(in the rows, 128 means zero)
The rows of Z fall into a few groups, and each row is roughly a mix of its group's hidden directions; some rows fit no group.
Z:
[[118 128 134 179 133 105  89 172 167 106 150]
 [151 117 144 179 126  85 153 137 120 156 176]
 [118 144 166  58 169 149 125 131 121 132 146]
 [171 130 124 115 129 160 136  89 180  93 154]
 [ 98 154 112 120 105 120 143 143  64 125 174]
 [ 63 102 143  92 131 141 121 111 110 167 106]
 [ 97 110 118 126 137 150 174 136 186  88 120]
 [114 132 116  68 103 121 156 105  71 121 135]
 [123 137 154 140 113 120 112 160  71 184 113]
 [ 77 128 137 178 148  97 126  82 120 120 149]
 [134 156 136 132 117 121 162 153  72 101  78]
 [ 95 128 115 154  72 118 120  92 122 161 167]
 [145 151  78 148 128 125 153 171  85  93 136]
 [150 149  70 125 144 157 141 105 139  85  95]
 [ 94 141 113 116 145 154 172 170 180 122 136]
 [153 194 123 139 143 136 107 101  92 113 161]
 [118  97 110 144 171 155 147 125 151 163 182]
 [142  84 143 129 119 189 115 162 135  96 155]
 [117 147  90 159 127 148 157 155  91 183 123]
 [107 106  92 110 163 115 148 118 188 105 102]
 [121 104 154 129 142 117 145 191 184 136 116]
 [115  95 164 146 167 144 154 143 151  72 133]
 [ 96  85 136 151  98 105 145  76 121 115 161]
 [103 167 127 105  69 114 126 124 119 126  76]
 [144 182 156 145 131  82 165 118 104 106 109]
 [107 147 125 139 117 128 101 106  49 154 120]
 [166 115  91  90  73 150 109 148 111 130 113]
 [138 126 117 124 147 107 156 190 171  88 138]
 [191 112 108 158 140 135  79 109 147 120 145]
 [167  93 118 159 190 129 138 144 143 101 145]
 [106 146  85 133 151 117  97  83 175 135 101]
 [146 170 125 126 181 147  92 166 123 104 153]
 [ 95 126 148 158  99  91 108 113 106 187 131]
 [102 157 102  90 122 101 159  93 174 123 148]
 [122 111 145 189 127 148 123  77 159 147 108]
 [138 108  94 118 129 141 149 157 100  55 133]
 [143 104 123 142 156 159 122 124 202 110 153]
 [176  88 152 178 136 121  98 100 131 132 108]
 [171  95  76 100 117 130 122 114 156  94 152]
 [149 153 126  70 128 167 117 110  98 161  99]
 [114 137 143  92  80 103  79  96 135 128  96]
 [140 160 125 143 156 102 137 205 130 112 135]
 [132 107  98 134  82 145 159 113  82 167 102]
 [134 161  76  87 119 126 154 136  82 106 111]
 [ 83 130 134 121 132 145 174 155 127  98  73]
 [132 140 144 158 165 158 113 124 188  85 130]
 [147 152 124  86 183 156 154 153  98 117 106]
 [105 176 153 125 165 138 107 177 151 107 105]
 [169 162 115  95 176 166 144 119 129  97 131]
 [130 148  93 117  93 156  96 130  90  97 173]
 [ 81  79 154 152  94 106 120 134 164 142 115]
 [151 161 134 136  99 120 162 101 173 109 176]
 [167 136  78 126 146  78  84 119 122 140 119]
 [113 150 139  87 139 140 151 167  95 154 179]
 [ 98 101 138 119 113 124 143  70 179 102 145]
 [127  85 106 120 108 146 178 130 186 137 146]
 [162 160 142 130 153  99 166 136 104  71 131]
 [143 176 113 166 191 129 107 146 118 134 116]
 [ 76 175 100 116  93 103 136 148 113 130 101]
 [104 174 124  99 193 133 136 131 100 123 104]
 [141 138 167 124 122 100 173 102  71 112 109]
 [122 126 149 129 145 126 138  63 116 192 129]
 [124 168 170  91 166 136 157 111  90 144 141]
 [147 139 114 167 103  98 128 159  64 147 120]
 [ 91 124 126 121 102 117  92 178 162 138  84]
 [161 149 152 144 156 146  90  94  80 156 135]
 [101 126 130  82 119  97 143 147 152 103  68]
 [131 114  97 140 106  87 129 188 144  85 131]
 [121 141 207 144 133 101 126  88 132 132 137]
 [ 76 122 105 110  97 149 129 145 135 140  67]
 [140  72 161 137 175 153 115 131 115 127 167]
 [114 133 126 131 177 117 154 130 193  91 139]
 [104  95 167 169 102 126 150  92 129 170 116]
 [ 87 111 147  84 113 113  95 103 108 140  80]
 [ 94  79 131 143 112  96 159 169 130  91 135]
 [137 110 125  99 135 162 123  79 190 144 143]
 [118 120 115 103 113  96 100  95  84 170  90]
 [119 161 138 132 162 138 122 177  90 114 179]
 [187 137 143 155 112 120 169 121 122  76 137]
 [148  93 124 138  62 117 120 141  90 164 136]
 [ 84 151 116 108 133 165 121  88 158 116 174]
 [109 114 122 102  99 104 106 115 201 140 109]
 [119 109 157 184 150 135 138 107 142 184 147]
 [112  92 186 106 132 150 101 118  87 142 153]
 [123 118 140 105 106 121 127  74  62 114 148]
 [170 135  90 131 119 112 139 131 109 121  57]
 [154 124 149  73 129 149 156 155 100 172 108]
 [101 109  79  87 124 127 127 159 134  96  83]
 [129 132  80 120 101 156 142 150 189  97 135]
 [131 187 132 100 136 123 123 130  61 145 135]
 [145  95 164 144 110  95 119 147 148 185  99]
 [112 139 148 100 147 120 135 130 185  67 140]
 [165  68 120 140 156 143 152 106 121 130 172]
 [161 126 119 147 114  89  89 136  69  98 127]
 [104 150 157 119  87 126  76 138 109 143  82]
 [150 188 155 105 175 162 119 122 144 137 121]
 [122 139  59 124 145 112  97 139 126 180 123]
 [105 147 150  96  65 105 105 111 131 166 136]
 [164 123 125 171 104 107 129 100  94 166 170]
 [168  89 143 123 102 130 171  86 101 101 139]
 [150 144 157 110 158 133 147 201 142 145 115]
 [137  86  91 123 156 163  86 166 126 140 152]
 [126 135 129 111 105  97  76 100  82 104 163]
 [ 91  88 110 153 101 112 110  90 176 114 122]
 [114 137  71 137 145 112 114 157 143 137  67]
 [ 94 122 180 138 127 116 117 157 179 162 110]
 [174 131 151 179 168 143  98 145 124 160 130]
 [120 129 144 126 111  95 150 157  51 124 114]
 [156 173 148 119 145  81  92 139 108  90 115]
 [148 106  76 141 110 110 149 111  81  97 158]
 [157 141  73  94 102 103 113 165 115 127 158]
 [167 113  86 141 119  97 170 101 122 110  87]
 [ 85 164  98 110 107 166 159 171 121 140 131]
 [163 127 147 149 108 140 117 142  72 184 129]
 [115 156  76 137 173 119 175 157 117 141 123]
 [180 103 120 147 109 135 123  95  90 169 156]
 [165 145 123 136 115 159 128 173  69 118 156]
 [145  87 114 128 100 125 110  58 142 101 141]
 [112 116 144 116  94 119 102  94 120 167 190]
 [108  82 134  89  97 138 134 159 165 139  87]
 [131 146  86 119 149 175 147 138 169 124 176]
 [132 139  91 107 129 193 157 123  82 126 136]
 [130 159 140 107  94 109 105 125  60 144 100]
 [121  97 172 113 100 129 139 132 105 195 114]
 [138 111 106  95 187 123 116 131 102 130 182]
 [109 120 167 165 121  93  81 161 132 134 164]
 [114 170 100 152 121 109  86  76 101 140 138]
 [130  83 141  97  83 141  82  96 152 121 127]]
Here is one row of each group, with its name. Which group are the others in?
[100  94 176 127 119 170  78 134 136 147 142] : N
[ 78 160 148 148 179  87 142 110 133 131 141] : D
[ 95 115 122 126 122 121 161 183 146  95 176] : X

[157 134 105  99 149 159 128  97 193 109 120] : D
[158 117 121 110 101 118 155 118 117 186  76] : X
[114 173 146 139 142 101 179 111 174 105 135] : N
[107 132 118 175 137 156 165 165 103 161  94] : N
[112  86 163 152 108 124 121 144 123 192 103] : D
[128  86 178  97 138 130 126  89 167 137  98] : X
[135 121 142 141 165 151 133 170 196 146 140] : X
[141  98 141 134  87 105 130 127 194 162 143] : D
[145 125  85 171 119 145 101  86 169 108 144] : X
[193 110  91 114 133 118 105 118 130  81 117] : X
[141 133 105  98 161 133 174 130  82  84 144] : D
